A hidden rule labels the rows of this table. It goes by one to three of the table's principal directions, not those with the most spread.
(-0.5, 0.3, -0.4, -0.7, 0.0, -0.3, 0.5, -0.1, 0.6, 1.1, -0.1, 0.2, 0.8, -0.6, 0.9, 0.1, -0.6, -0.3, -0.5, 1.0, -0.1, 0.9, 0.5, -0.3, 0.0, -0.5, 0.4, 1.1, -0.2, 0.5, -0.1, 0.2) 5
(0.7, 1.7, -0.5, -1.5, -0.2, -0.6, 0.4, 0.1, 0.1, 1.4, -0.8, 0.5, 0.7, -0.4, 2.6, 0.3, -0.8, -0.1, -1.4, 2.5, 0.1, 0.3, -0.7, -1.1, 0.0, -0.7, 0.7, 0.6, -0.2, -0.6, -0.7, 0.3) 1
(1.5, 0.1, -0.9, 0.1, 0.5, 0.6, -1.7, -0.1, -1.1, -0.3, 0.8, -0.3, 0.6, -0.1, 0.7, -0.2, 0.0, -1.0, -0.3, 1.4, 0.1, 0.9, -0.5, 0.6, 0.2, 0.1, -1.5, -0.8, -1.2, -0.9, 1.1, -1.4) 7
(-0.4, -0.9, 0.5, 0.3, 0.2, 1.4, -0.3, -0.3, -1.5, -0.9, 0.6, -0.4, -0.9, 0.2, -1.1, -0.6, 0.3, -0.5, 0.6, -1.6, 0.2, -0.1, 0.1, 0.3, -0.1, 1.5, -0.1, -1.3, 0.8, -0.7, 0.4, 0.4) 3
(-2.5, -0.7, 0.4, 0.1, -1.5, 0.2, 1.4, 0.0, 1.2, 0.3, -0.3, 0.3, -0.5, 0.5, -2.6, 0.7, -2.0, 2.4, 1.8, -3.5, 0.2, -1.3, -0.8, -0.1, 0.8, -1.1, 0.6, 1.0, 1.9, 1.5, 1.0, -0.4) 7
(2.2, 0.2, -2.9, -0.3, 0.6, -1.9, -0.9, -0.5, 3.1, 0.4, 0.3, 1.8, 1.0, 1.0, 0.9, 0.4, -0.2, 1.6, -1.7, 1.9, -0.7, 1.6, 0.0, 1.2, -0.4, -2.3, -3.0, 1.2, -3.0, 1.2, 2.1, -3.4) 4
(-1.1, -0.3, 1.3, 0.3, -0.2, -0.1, 0.6, 0.0, 0.3, -0.1, -0.2, -0.4, 0.3, -0.4, -0.5, -0.1, 0.8, -0.4, 0.3, -1.2, -0.2, -0.4, 0.8, -0.3, -0.2, 0.2, 1.3, 0.2, 0.8, 0.1, -0.8, 1.5) 1
(-1.5, 0.0, 1.5, 1.0, -0.9, -0.6, 0.4, 0.3, 0.1, -0.2, -0.2, -0.8, -0.5, -0.5, -1.6, 0.6, 0.2, -0.3, 1.8, -2.1, -0.4, -0.5, 0.6, -0.2, 0.1, 0.2, 1.3, 0.3, 1.4, 0.5, -0.8, 0.9) 2
(-0.3, 0.8, -0.1, -1.6, 0.1, -0.2, 0.7, -0.3, 0.2, 1.5, -0.4, 0.4, 1.0, -0.5, 1.9, 0.1, -0.5, -0.7, -1.2, 1.9, 0.0, 1.0, -0.3, -0.9, -0.2, -0.2, 0.8, 1.1, -0.3, -0.4, -0.6, 0.9) 8
(-0.7, -0.7, 0.2, 1.0, -0.1, -0.6, 1.7, 0.6, 1.2, -0.6, -1.3, 0.7, -1.4, 1.1, -0.7, 0.0, 0.5, 1.9, 0.3, 0.3, 0.5, -1.1, -0.7, -0.7, -0.4, 0.2, 0.2, -0.5, 0.3, 0.0, -1.3, 1.4) 5
(-0.3, -0.1, 0.9, -0.1, 0.4, 0.3, 0.4, 0.1, -0.5, -0.1, -0.3, -0.4, 0.0, -0.3, 0.4, -0.4, 0.8, -0.6, -0.3, 0.1, 0.1, -0.5, 0.6, -0.3, -0.2, 0.6, 1.1, -0.2, 0.4, -0.2, -1.2, 1.4) 7
(-0.9, -0.3, 0.3, 0.1, -0.5, 1.1, 0.1, -0.5, -0.9, 0.1, 0.3, -0.4, -0.5, -0.3, -1.0, -0.2, -0.7, -0.3, 0.8, -1.8, 0.0, 0.1, -0.1, -0.1, 0.5, 0.5, 0.3, -0.4, 1.3, -0.3, 0.9, 0.2) 2
(-0.3, 0.3, 0.9, 0.3, -0.2, -0.2, 1.0, 0.4, 0.2, -0.4, -0.9, 0.0, -0.8, 0.0, 0.3, -0.2, 0.9, 0.4, -0.1, -0.3, 0.0, -1.1, 0.4, -0.4, -0.4, 0.6, 1.1, -0.5, 0.9, -0.1, -1.4, 1.5) 8
(-0.2, -0.7, 0.4, 0.0, 0.2, -0.4, -1.0, -0.4, 0.3, -0.4, 1.0, -0.2, 1.2, 0.1, -1.2, 0.3, 0.4, -0.5, 0.3, -1.3, -0.3, 0.2, 0.5, 0.6, -0.1, -0.5, -0.3, 0.7, -0.7, 0.5, 0.7, -0.8) 1
(1.6, 0.0, -0.9, -1.1, 0.7, 0.5, -0.6, 0.1, -0.8, -0.4, 0.1, 0.4, -0.1, 1.0, 1.2, -0.1, -0.1, 0.1, -1.0, 2.0, 0.4, 0.1, -1.4, 0.6, -0.2, 0.4, -1.5, -0.3, -1.5, -0.5, 0.0, -1.1) 6
(0.6, 1.0, -0.3, -1.2, 0.3, 0.2, -0.2, 0.1, -0.6, 1.0, -0.3, -0.2, 1.2, -0.8, 2.4, 0.0, -0.2, -1.4, -1.1, 2.9, 0.1, 1.0, -0.5, -0.3, 0.0, -0.1, 0.2, 0.6, -0.9, -0.6, -0.7, 0.4) 3
(-0.3, 1.5, 0.2, -1.6, -0.6, 0.0, 0.9, 0.0, -0.4, 1.4, -0.8, 0.3, 0.3, -0.6, 1.8, 0.2, -1.1, 0.2, -0.9, 0.7, 0.1, -0.4, -0.3, -1.2, 0.1, -0.2, 1.6, 0.5, 1.1, -0.3, -0.8, 0.9) 8
(0.8, 0.2, -0.9, -0.4, 0.3, -0.7, -1.2, -0.1, 0.6, 0.3, 0.7, 0.1, 1.5, -0.2, 0.8, 0.3, 0.0, -0.8, -0.3, 1.7, -0.4, 1.5, -0.1, 0.6, -0.1, -0.8, -1.2, 0.8, -1.8, 0.3, 0.7, -1.3) 1
(-1.1, -0.2, 0.8, 1.1, -0.1, 0.4, 1.5, 0.3, -0.3, -0.1, -0.9, -0.4, -1.7, -0.3, -0.6, -0.4, 0.5, 0.0, 0.7, -0.7, 0.2, -0.6, 0.8, -0.7, 0.0, 1.0, 1.3, -0.6, 1.6, -0.2, -1.3, 2.0) 8
(-1.2, -1.1, 1.2, 0.4, 0.0, 0.3, 0.2, 0.1, -0.1, -0.7, 0.3, -0.4, -0.1, 0.1, -1.5, -0.1, 0.7, -0.1, 0.9, -2.0, 0.0, -0.7, 0.6, 0.3, -0.2, 0.7, 0.7, 0.0, 0.6, 0.5, -0.5, 0.9) 6
(1.7, 1.3, -0.8, -2.3, 0.2, 0.3, -1.8, -0.9, -1.5, 0.8, 1.0, -0.1, 1.2, -0.2, 1.6, 0.5, -1.2, -1.4, -1.0, 0.7, -0.4, 1.2, -1.1, 0.4, 0.4, -0.3, -1.0, 0.6, -1.0, -0.8, 1.4, -2.2) 4
(1.3, 1.3, -0.3, 0.2, 0.5, -0.9, 0.3, 0.3, 0.4, 0.5, -0.9, 0.3, 0.0, -0.6, 2.2, -0.4, 1.0, -0.3, -1.6, 2.5, 0.0, -0.1, 0.9, -0.9, -0.4, -0.2, 0.8, -0.5, -0.3, -0.8, -1.2, 1.0) 8
(0.7, 0.5, -0.6, 0.3, -0.1, 0.4, -0.6, 0.1, -1.0, 0.0, 0.4, -0.3, -0.7, -0.5, 0.2, -0.1, -0.5, -0.4, 0.4, 0.0, -0.1, 0.3, 0.5, 0.3, 0.2, 0.5, -0.4, -0.6, 0.4, -0.1, 0.4, -0.9) 2
(-0.3, -1.7, -0.9, 0.9, 0.4, -0.8, -1.0, -0.4, 1.7, -0.3, 1.3, 0.3, 1.2, 0.5, -2.2, 0.3, -0.1, 0.3, 0.8, -0.9, -0.3, 1.2, 0.5, 1.1, 0.1, -1.3, -1.8, 1.2, -1.7, 1.4, 1.9, -2.0) 5
(1.3, -0.4, -0.7, 0.2, 0.8, 0.9, -0.4, 0.4, -1.1, -1.0, 0.1, 0.1, -0.9, 0.7, 0.9, -0.7, 0.9, -0.4, -0.4, 2.2, 0.4, 0.5, -0.8, 0.5, -0.6, 1.5, -1.5, -1.6, -1.1, -1.1, -0.3, 0.0) 8
(0.4, 0.8, 0.2, -1.4, 0.3, 0.3, -0.3, -0.1, -1.2, 0.7, 0.0, -0.2, 0.8, -0.5, 1.9, 0.0, -0.1, -1.4, -0.9, 1.9, 0.1, 0.6, -0.6, -0.5, -0.1, 0.4, 0.5, 0.2, -0.4, -1.0, -0.8, 0.7) 5
(-1.1, 0.3, 2.1, 0.3, -0.3, 0.0, 0.6, 0.3, -0.1, -0.2, -0.6, -0.9, 0.7, -1.0, 0.5, -0.2, 1.7, -1.2, 0.0, -0.3, -0.2, -0.7, 0.6, -0.7, -0.4, 0.6, 2.2, -0.3, 0.9, -0.6, -1.8, 2.9) 7
(1.0, 0.5, -0.9, -2.2, 1.0, -0.4, -1.2, -0.8, 1.1, 1.3, 0.4, 0.2, 3.8, -0.6, 3.2, 0.1, 0.7, -2.5, -2.4, 4.2, -0.6, 3.2, -1.0, 0.7, -0.4, -1.1, -1.3, 2.0, -3.6, -0.5, 0.7, -0.3) 1
(1.3, 1.0, -0.7, 0.7, 0.2, -1.5, -2.7, -0.1, 1.0, 0.5, 1.3, -1.1, 2.9, -2.0, 1.3, 0.5, 1.2, -3.1, 0.1, 2.3, -1.4, 3.2, 1.6, 1.2, -0.2, -1.2, -1.2, 1.2, -2.5, 0.4, 1.0, -1.6) 2
(1.9, 1.3, -1.4, -2.0, 1.3, -0.7, 0.0, -0.2, 0.8, 1.5, -0.8, 0.9, 1.8, -0.1, 4.3, -0.1, 0.5, -1.3, -3.0, 5.8, -0.1, 2.1, -1.1, -0.4, -0.5, -0.6, -0.9, 1.2, -3.0, -1.1, -0.8, 0.3) 1
(2.2, 0.8, -1.3, 0.3, 0.8, 0.2, -2.1, -0.2, -0.9, 0.3, 0.9, -0.5, 1.2, -1.0, 1.6, -0.5, 0.1, -1.7, -1.1, 2.1, -0.1, 1.2, 0.7, 0.5, 0.4, -0.6, -1.0, -0.5, -1.3, -0.7, 1.2, -1.6) 3
(3.4, 2.4, -1.9, -1.4, 0.0, -0.9, -2.2, -0.1, 0.0, 0.8, 0.4, 0.3, 1.5, -0.2, 2.4, 0.7, -1.5, 0.3, -1.6, 1.7, -0.4, 0.0, -0.5, 1.0, 0.8, -2.4, -1.4, 0.9, -1.6, 0.4, 1.6, -3.9) 7
(0.0, -0.6, -0.1, 1.5, 0.1, -0.1, 0.8, 0.7, 0.6, -0.9, -0.6, 0.2, -1.6, 0.4, -0.6, -0.4, 0.9, 0.9, 0.6, 0.1, 0.2, -0.5, 0.6, 0.3, -0.5, 0.8, -0.4, -1.0, 0.3, 0.4, -0.8, 0.5) 8
(0.0, 1.2, 0.3, -0.7, -0.5, 0.3, -0.8, -0.2, -0.7, 0.9, 0.1, -0.8, 1.6, -1.3, 1.5, 0.2, -0.4, -1.7, -0.2, 1.0, -0.3, 1.0, -0.6, -0.2, 0.4, -0.4, 0.6, 0.4, 0.0, -0.9, 0.4, 0.3) 6
(-1.5, -1.0, 1.3, 0.7, -0.3, -1.0, -1.6, -0.6, 1.1, -0.2, 1.7, -1.1, 2.4, -0.8, -2.7, 0.9, 0.4, -1.3, 1.6, -3.4, -1.0, 0.7, 1.4, 1.1, 0.4, -1.4, 0.2, 2.0, -0.5, 1.7, 1.2, -1.1) 6
(0.1, -2.2, -1.9, -0.7, 1.0, 0.7, -0.3, -1.1, 1.6, -0.1, 1.1, 1.6, 1.4, 1.7, -1.1, -0.6, -0.7, 1.8, -1.4, -0.3, 0.6, 0.7, -0.8, 0.8, 0.1, -1.3, -2.4, 0.5, -2.1, 0.6, 3.0, -2.0) 4
(-2.2, -0.4, 2.5, 1.2, -0.9, -0.2, 0.9, 0.4, 0.1, -0.8, -0.4, -1.1, -0.7, -0.6, -1.7, 0.2, 1.3, -0.5, 1.9, -2.8, -0.5, -1.0, 1.1, -0.2, -0.4, 1.1, 2.0, -0.2, 2.0, 0.4, -1.6, 2.4) 3
(0.9, 0.7, -0.6, -0.9, 0.6, 0.6, 0.5, 0.0, -1.4, 0.7, -0.8, 0.4, -0.6, 0.0, 2.3, -0.5, -0.2, -0.8, -1.3, 3.2, 0.6, 0.7, -1.1, -1.2, -0.1, 1.0, 0.1, -0.8, -0.3, -1.9, -0.9, 1.2) 8
(1.6, 1.4, -2.2, 0.8, -0.3, -0.9, 0.1, 0.7, 1.8, 0.7, -1.2, 0.5, 0.2, -0.3, 2.1, 0.2, -0.6, 0.9, -0.6, 3.9, -0.1, 1.0, -0.8, 0.4, 0.4, -1.6, -1.7, 0.3, -1.5, 0.3, 0.5, -1.4) 3
(-0.8, 0.5, 0.2, -0.1, -0.2, -0.1, 0.0, -0.3, -0.3, 1.3, 0.3, -0.5, 0.9, -1.3, 0.1, 0.1, -0.7, -1.1, 0.1, -0.4, -0.2, 0.7, 1.1, -0.8, 0.5, -0.5, 1.3, 0.9, 0.8, 0.1, 0.2, 0.4) 6
(0.2, 0.5, 0.3, -0.7, 0.0, 0.5, -0.8, -0.7, -1.7, 0.5, 0.7, -0.5, 0.0, -0.6, -0.1, 0.0, -0.7, -1.2, 0.0, -1.3, -0.2, 0.3, 0.3, -0.3, 0.4, 0.4, 0.5, -0.1, 0.9, -0.6, 0.7, -0.4) 3
(0.0, 1.4, 0.8, 0.4, -0.5, 0.1, 0.4, 0.5, -1.0, 0.3, -0.7, -0.7, -0.6, -1.2, 1.1, -0.2, 0.4, -0.7, 0.1, 0.2, -0.1, -0.6, 0.9, -0.9, 0.0, 0.7, 1.8, -0.8, 1.6, -0.7, -1.4, 1.6) 8
(1.0, 1.0, 0.0, 0.1, 0.0, -0.3, 0.3, 0.6, -0.1, -0.3, -1.0, 0.1, -0.5, 0.0, 2.0, -0.2, 1.1, -0.3, -0.7, 2.5, -0.1, 0.2, -0.6, -0.3, -0.7, 0.8, -0.1, -1.1, -0.5, -1.1, -1.3, 1.1) 3
(0.1, 1.9, 0.8, -1.4, -0.3, 0.3, -0.6, -0.5, -1.2, 1.5, -0.1, -1.0, 1.8, -2.0, 2.7, 0.0, 0.2, -2.9, -1.0, 1.5, -0.6, 1.4, 0.0, -0.7, 0.1, 0.2, 1.5, 0.4, 0.3, -1.5, -0.4, 1.4) 2
(-1.4, 0.1, 1.4, 0.2, -0.4, 0.1, 1.4, 0.1, 0.1, 0.4, -0.9, -0.3, -0.4, -0.5, -0.2, -0.2, 0.3, 0.1, 0.1, -1.1, 0.1, -1.0, 0.6, -1.0, 0.1, 0.2, 2.1, 0.2, 1.6, 0.0, -1.3, 2.2) 7
(1.4, -0.5, -0.7, -1.8, 0.7, 0.3, -1.3, -0.5, -0.2, -0.7, 0.9, 0.6, 0.8, 1.4, 0.4, 0.1, 0.0, 0.3, -1.1, 0.2, 0.0, 0.2, -1.3, 1.3, -0.3, -0.1, -1.9, 0.3, -2.0, 0.2, 1.1, -2.1) 2
(0.0, -0.7, -0.2, 0.8, 0.2, 0.6, -0.7, 0.2, -0.9, -0.5, 0.7, -0.8, -0.6, -0.1, -1.3, 0.1, -0.4, -0.7, 1.3, -0.8, 0.0, 0.3, 0.3, 1.2, 0.6, 0.4, -0.9, 0.2, -0.1, 0.8, 0.5, -1.2) 4
(0.6, 0.7, 0.5, -0.1, 0.1, -0.5, -0.7, 0.0, -0.3, 0.0, 0.1, -0.5, 0.7, -0.6, 0.9, 0.1, 0.9, -1.3, -0.3, 0.9, -0.4, 0.5, 0.2, -0.1, -0.3, 0.1, 0.3, -0.1, -0.5, -0.6, -0.6, 0.4) 8
(-0.1, -1.6, -0.2, -0.2, 0.9, 0.6, 1.2, -0.3, 0.4, -0.8, -0.5, 0.9, -1.3, 1.7, -0.4, -0.5, 0.8, 0.9, -0.6, 0.3, 0.4, -0.1, -0.9, 0.4, -0.5, 1.1, -1.1, -0.4, -0.8, -0.1, -0.3, 0.6) 3
(0.6, -0.9, -0.9, -0.2, 0.7, 0.0, -0.8, -0.1, 0.2, -0.2, 0.7, 0.2, 0.4, 0.7, -0.4, 0.2, -0.2, -0.2, 0.0, 0.9, 0.1, 0.9, -0.6, 0.9, 0.0, -0.2, -1.7, 0.7, -1.8, 0.5, 0.7, -1.5) 6
(-2.8, 0.5, 0.4, -0.8, -1.6, 0.5, 0.5, -0.9, -0.6, 2.4, 0.7, -0.7, 0.8, -1.7, -1.5, 0.8, -3.1, -0.8, 1.7, -2.9, -0.3, 1.1, 0.3, -1.1, 1.4, -0.9, 1.7, 1.9, 2.5, 0.6, 1.7, -0.1) 8
(-0.5, 1.2, 0.3, -0.4, -0.5, -0.3, 0.5, -0.2, -0.2, 1.4, -0.5, -0.4, 0.2, -1.1, 0.6, 0.4, -1.1, -0.5, 0.0, -0.1, -0.2, 0.1, 0.2, -0.9, 0.7, -0.7, 1.4, 1.0, 1.1, 0.0, -0.2, 0.4) 1
(1.0, 0.6, 0.1, 0.4, 0.1, -0.1, -1.3, 0.2, -0.7, -0.6, 0.6, -0.6, 0.3, -0.7, 0.6, -0.1, 1.0, -1.2, 0.1, 0.3, -0.4, 0.4, 0.8, 0.6, -0.4, 0.5, -0.3, -0.8, -0.3, -0.3, 0.0, -0.4) 3
(-2.1, -1.0, 1.5, 1.3, -0.3, 0.2, 0.5, 0.0, 0.0, -0.4, 0.3, -0.9, -0.4, -0.7, -2.2, -0.1, 0.6, -0.6, 1.7, -2.6, -0.2, -0.2, 1.5, -0.1, 0.0, 0.7, 1.3, 0.1, 1.5, 0.6, -0.4, 1.4) 1
(-1.9, 0.0, -0.5, 0.1, -0.8, -1.5, 1.2, -0.7, 3.0, 1.9, -0.6, 0.4, 1.5, -0.6, -0.4, 0.9, -0.9, 0.1, 0.4, 0.1, -0.8, 2.0, -0.2, -0.6, 0.4, -2.0, 0.1, 2.6, -0.3, 0.9, 1.0, 0.2) 3
Here are more rows. What is the label of each one?
(3.3, 1.7, -2.5, -3.3, 1.4, 0.0, -1.0, -1.0, -0.9, 2.0, -0.2, 1.3, 1.6, 0.7, 4.2, 0.1, -1.7, -0.8, -3.8, 5.2, 0.4, 1.6, -2.6, -0.6, 0.6, -1.4, -1.7, 1.2, -3.0, -1.8, 1.0, -2.1) >> 5
(0.1, 0.5, 0.1, 0.1, 0.2, -0.5, 1.0, 0.1, 0.8, 0.3, -1.0, 0.4, -0.2, -0.1, 1.2, -0.3, 0.9, 0.2, -1.0, 1.3, 0.0, -0.1, 0.3, -0.8, -0.5, 0.1, 0.7, -0.3, 0.1, -0.5, -1.1, 1.5) >> 2
(-0.4, 0.5, 1.1, -0.2, 0.2, 0.0, 1.2, 0.3, -0.1, 0.1, -1.2, -0.1, -0.3, -0.3, 1.3, -0.3, 1.1, -0.4, -0.7, 1.1, 0.1, -0.6, 0.0, -1.0, -0.4, 0.7, 1.6, -0.3, 0.5, -0.8, -2.0, 2.5) >> 5
(0.5, -0.4, -1.8, -0.3, 0.3, 0.0, 0.7, -0.2, 1.4, 0.6, -0.4, 1.3, 0.1, 0.9, 0.4, -0.2, -1.0, 1.7, -1.1, 1.4, 0.5, 0.3, -0.8, 0.0, 0.2, -1.2, -1.3, 0.4, -1.0, 0.3, 1.1, -1.0) >> 7
(1.7, 0.5, 0.1, -0.3, 0.6, 0.7, -1.3, 0.3, -1.9, -0.8, 0.3, -0.6, 0.0, -0.1, 1.4, -0.4, 0.9, -1.4, -0.5, 1.8, 0.2, 0.0, -0.6, 0.4, -0.3, 1.2, -0.5, -1.4, -0.8, -1.4, -0.6, 0.0) >> 6
(-1.2, -0.5, 0.0, 0.6, -0.3, -1.2, 0.6, -0.4, 2.0, 0.5, 0.1, 0.5, 0.6, -0.1, -1.3, 0.2, 0.0, 0.9, 0.2, -1.6, -0.3, 0.1, 1.3, -0.4, 0.0, -1.2, 0.6, 1.1, 0.4, 1.1, 0.5, 0.1) >> 2
(0.8, 0.7, 0.1, -0.5, 0.0, -0.1, 0.1, 0.4, -0.9, -0.1, -0.4, 0.1, -1.0, 0.4, 0.8, 0.2, -0.2, 0.1, -0.1, 1.0, 0.2, -0.6, -0.7, -0.3, -0.1, 0.6, 0.1, -0.4, 0.1, -0.4, -1.1, 0.0) >> 8
(-1.2, 0.3, 1.4, -0.8, -0.6, -0.1, 0.7, -0.1, 0.1, 0.2, -0.4, -0.2, 0.4, -0.1, 0.0, 0.4, 0.2, -0.1, 0.2, -1.0, -0.2, -0.5, -0.5, -0.5, -0.2, 0.2, 1.3, 0.4, 0.8, -0.2, -0.7, 1.3) >> 2
(-1.3, -0.1, 0.2, -0.7, -0.2, 0.7, -0.1, -0.3, -0.6, 1.1, 0.6, -0.6, 1.0, -1.0, -0.3, 0.1, -1.1, -1.3, 0.5, -0.6, 0.0, 0.9, 0.4, -0.1, 0.6, -0.2, 0.8, 1.2, 0.5, 0.4, 0.4, 0.1) >> 3
(3.1, 0.4, 0.3, -1.3, 2.0, 0.2, 0.0, 0.0, -1.1, -1.1, -1.2, 0.9, -0.4, 1.7, 3.2, -1.1, 2.5, 0.0, -3.7, 3.4, 0.7, -1.6, -1.2, -0.7, -1.1, 1.0, 0.0, -1.9, -1.8, -2.6, -2.2, 1.6) >> 5
(-2.1, -1.5, 0.7, 2.5, -0.4, 0.5, 1.3, 0.5, 0.3, -0.7, -0.3, -0.7, -1.8, -0.3, -2.5, -0.4, 0.6, 0.2, 2.2, -1.7, 0.1, -0.1, 1.1, 0.1, 0.0, 1.2, 0.5, -0.7, 1.5, 0.7, -0.6, 1.6) >> 5
(0.0, 0.3, 0.1, 0.1, -0.2, -0.8, 0.5, 0.3, 0.6, -0.2, -0.6, 0.4, -0.5, 0.4, 0.3, 0.3, 0.3, 0.6, 0.0, 0.5, 0.0, -0.3, -0.3, -0.4, -0.4, 0.0, 0.2, -0.2, 0.0, -0.1, -0.8, 0.5) >> 3
(0.8, 0.1, -0.2, 0.0, 0.5, 0.0, 0.1, 0.3, -0.5, -0.3, -0.4, 0.2, -0.7, 0.4, 0.7, -0.2, 0.4, 0.0, -0.5, 1.4, 0.3, -0.2, -0.4, -0.2, -0.3, 0.6, -0.3, -0.6, -0.4, -0.6, -0.8, 0.3) >> 1
(1.0, 0.0, 0.1, 0.1, 0.0, -0.2, -0.4, 0.6, 0.0, -1.4, -0.1, 0.3, -0.4, 1.0, 0.4, 0.0, 1.1, 0.8, 0.0, 0.6, 0.0, -0.7, -0.8, 0.6, -0.8, 0.7, -0.9, -1.3, -0.7, -0.3, -0.5, -0.3) >> 2
(0.7, -0.1, -1.5, -1.5, 1.3, 0.7, -1.5, -0.5, -0.7, 1.5, 1.4, -0.1, 3.0, -1.1, 2.2, -0.5, -0.5, -2.8, -1.6, 3.9, 0.2, 3.1, 0.1, 0.2, 0.1, -0.3, -1.1, 1.2, -2.7, -0.5, 1.1, -0.7) >> 3
(-2.9, -2.5, 1.1, 0.8, -0.3, 0.5, 1.9, -0.3, 1.0, -0.6, -0.1, 0.3, -1.1, 1.2, -3.7, 0.0, -0.4, 1.8, 1.6, -3.7, 0.5, -1.2, -0.2, -0.2, 0.2, 0.3, 0.6, 0.5, 1.4, 1.1, 0.2, 1.1) >> 6
(-0.3, 1.3, 0.2, 0.4, -0.6, 0.0, 0.7, 0.1, 0.3, 0.9, -1.1, -0.4, 0.1, -1.2, 1.4, -0.1, 0.1, -0.6, -0.2, 0.9, -0.3, 0.4, 0.1, -0.7, 0.2, -0.2, 1.1, -0.1, 0.9, -0.6, -0.4, 1.3) >> 8
(1.7, 1.2, -1.2, 0.7, 0.1, 0.0, 0.6, 0.7, -1.0, 0.2, -1.1, 0.5, -2.2, 0.2, 1.3, -0.4, -0.8, 1.2, -0.6, 1.8, 0.7, -1.1, -0.1, -1.0, 0.3, 0.2, 0.1, -1.5, 0.9, -0.8, -0.8, -0.2) >> 6
(-0.8, -0.8, 1.1, 0.5, -0.2, 0.6, 0.0, 0.1, -0.7, -1.0, 0.3, -0.5, -0.5, 0.2, -1.3, -0.2, 0.6, -0.1, 1.0, -1.6, 0.1, -0.7, 0.0, 0.1, -0.2, 1.0, 0.4, -0.8, 0.7, -0.2, -0.4, 0.8) >> 1
(-0.2, -0.8, -0.3, 0.1, 0.3, 0.2, -0.6, -0.3, 0.0, -0.1, 0.8, 0.0, 0.7, 0.0, -0.6, -0.1, -0.1, -0.4, 0.2, 0.0, 0.1, 0.8, 0.0, 0.3, 0.1, -0.1, -0.7, 0.2, -0.7, 0.0, 0.8, -0.5) >> 6
(0.8, -0.5, -0.7, -0.3, 0.5, 0.5, -0.6, -0.1, -0.4, -0.6, 0.4, 0.2, 0.0, 0.6, 0.5, -0.3, 0.5, -0.4, -0.3, 1.4, 0.0, 1.1, -1.0, 0.7, -0.4, 0.8, -1.7, -0.7, -1.4, -0.8, 0.6, -0.5) >> 3
(-1.6, -0.5, 0.8, -1.3, -0.5, 0.2, 1.3, -0.3, 0.6, 0.2, -0.4, 0.5, 0.1, 0.7, -0.5, 0.4, -0.5, 0.9, 0.1, -1.1, 0.1, -0.5, -1.2, -0.4, -0.2, 0.1, 0.6, 0.8, 0.5, 0.2, -0.3, 1.0) >> 2
(-2.9, -2.7, 2.1, 1.4, -0.4, 1.6, 1.5, 0.7, -0.5, -2.3, 0.1, -0.6, -2.1, 1.0, -3.6, -0.5, 1.3, 1.0, 2.6, -3.8, 0.5, -1.6, 0.2, 0.8, -0.7, 2.6, 0.5, -1.3, 1.8, 0.9, -1.1, 2.1) >> 5
(-0.8, 0.4, -0.3, -1.1, -0.5, 1.1, 0.5, -0.5, -1.0, 1.4, 0.1, 0.2, 0.3, -0.5, 0.1, -0.2, -2.2, 0.4, -0.3, -0.8, 0.7, -0.3, -0.4, -1.1, 1.0, -0.5, 1.1, 0.3, 1.5, -0.3, 1.0, -0.1) >> 3
